(121):  .52  .52 -.07 -.07  .52 -.07  .01
(5):  .11  .87  .34  .68  .53 -.24 -.29
(123): -.28 -.28 -.07 -.28  .52 -.28  .01
(77):  .00 -.50 -.32 -.30 -.34 -.13 -.42
howmany (123): -.29 => 0
(77) =>  .00 -.50 -.32 -.30 -.34 -.13 -.42
howmany (121): .52 => 3
howmany (5): .53 => 1

(6):  .40 -.03 -.34  .37  .47  .40 -.25  .29 -.15 -.50  .00 -.01  .01  .28  .20  .00 -.02  .19 -.38 -.14 -.26  .32 -.21
(162):  .11  .00  .08  .27  .17  .18  .29  .42  .07  .29  .29  .08  .29  .40  .08  .08 -.26  .33 -.64  .22  .04  .35  .14
(130):  .25  .18 -.12  .18  .15 -.22 -.39 -.09 -.06 -.24 -.19 -.02  .00  .28 -.11  .27 -.31 -.04  .02 -.41  .43  .15 -.01
(18): -.31 -.14  .09  .31  .09 -.16 -.10 -.36  .14 -.09 -.18 -.33  .15 -.50  .15 -.50  .47 -.82 -.02 -.03 -.14  .43  .13
(104): -.19 -.03  .22 -.06 -.08 -.11  .22 -.03  .30 -.09  .02  .03 -.03  .05 -.05 -.06  .01  .28 -.19  .02  .19  .01  .22
(94): -.16 -.01 -.30  .12  .43  .01 -.87  .19 -.87 -.33  .19  .39  .58  .02  .27 -.11 -.27 -.07 -.01 -.30 -.06  .10  .21
(109):  .09 -.24 -.06  .09 -.02 -.07 -.02  .10 -.18 -.09 -.36  .04  .04  .20 -.11  .05 -.35 -.18 -.04  .08  .16  .08 -.14
(168): -.16 -.01  .30  .12  .43  .01 -.35  .19 -.35  .12  .19  .39  .58  .02  .27 -.11  .13 -.07 -.01 -.30 -.06  .00  .57
(120): -.24  .47 -.30  .18  .31  .16 -.40 -.29  .14 -.19 -.08  .00 -.08  .27 -.37 -.23 -.24 -.15 -.23 -.18 -.07  .06  .12
howmany (168): .12 => 2
howmany (104): .22 => 3
howmany (94): -.87 => 2
howmany (162): .29 => 4
(130) =>  .25  .18 -.12  .18  .15 -.22 -.39 -.09 -.06 -.24 -.19 -.02  .00  .28 -.11  .27 -.31 -.04  .02 -.41  .43  .15 -.01
(168) => -.16 -.01  .30  .12  .43  .01 -.35  .19 -.35  .12  .19  .39  .58  .02  .27 -.11  .13 -.07 -.01 -.30 -.06  .00  .57
(162) =>  .11  .00  .08  .27  .17  .18  .29  .42  .07  .29  .29  .08  .29  .40  .08  .08 -.26  .33 -.64  .22  .04  .35  .14

(124): -.24 -.79 -.58  .92  .92  .27  .64 -.30 -.43  .46 -.76  .04 -.17  .59  .92  .46  .46  .20 -.03  .43
(53):  .28  .28  .07 -.28  .72 -.57  .28 -.27  .37  .75 -.06  .64 -.32 -.25 -.72 -.29  .28  .27  .42 -.72
(84):  .65  .20  .16  .04  .04  .20  .04 -.24  .47 -.32 -.03  .04 -.05  .03 -.29 -.35 -.30 -.09  .70  .29
howmany (124): .46 => 3
howmany (53): .28 => 4
(84) =>  .65  .20  .16  .04  .04  .20  .04 -.24  .47 -.32 -.03  .04 -.05  .03 -.29 -.35 -.30 -.09  .70  .29
howmany (84): .04 => 4

(91): -.24 -.25  .36 -.24  .36  .36 -.24  .36  .09
(160):  .77  .19 -.01 -.30 -.32 -.30  .44 -.03 -.24
(153): -.24 -.26 -.39 -.06 -.26 -.01 -.07 -.01 -.25
(97): -.15 -.44 -.23  .37 -.01 -.12 -.20 -.12 -.19
(43):  .71  .30 -.12 -.07 -.07 -.33  .67  .15 -.07
(57): -.27 -.04  .45  .23  .46  .23 -.33 -.33 -.10
(125):  .56  .58  .06 -.30 -.16 -.38  .26  .02  .22
(106):  .19 -.23 -.06 -.01 -.02  .21  .48 -.15 -.11
(43) =>  .71  .30 -.12 -.07 -.07 -.33  .67  .15 -.07
howmany (57): .23 => 2
(57) => -.27 -.04  .45  .23  .46  .23 -.33 -.33 -.10
howmany (91): -.24 => 3
howmany (153): -.26 => 2

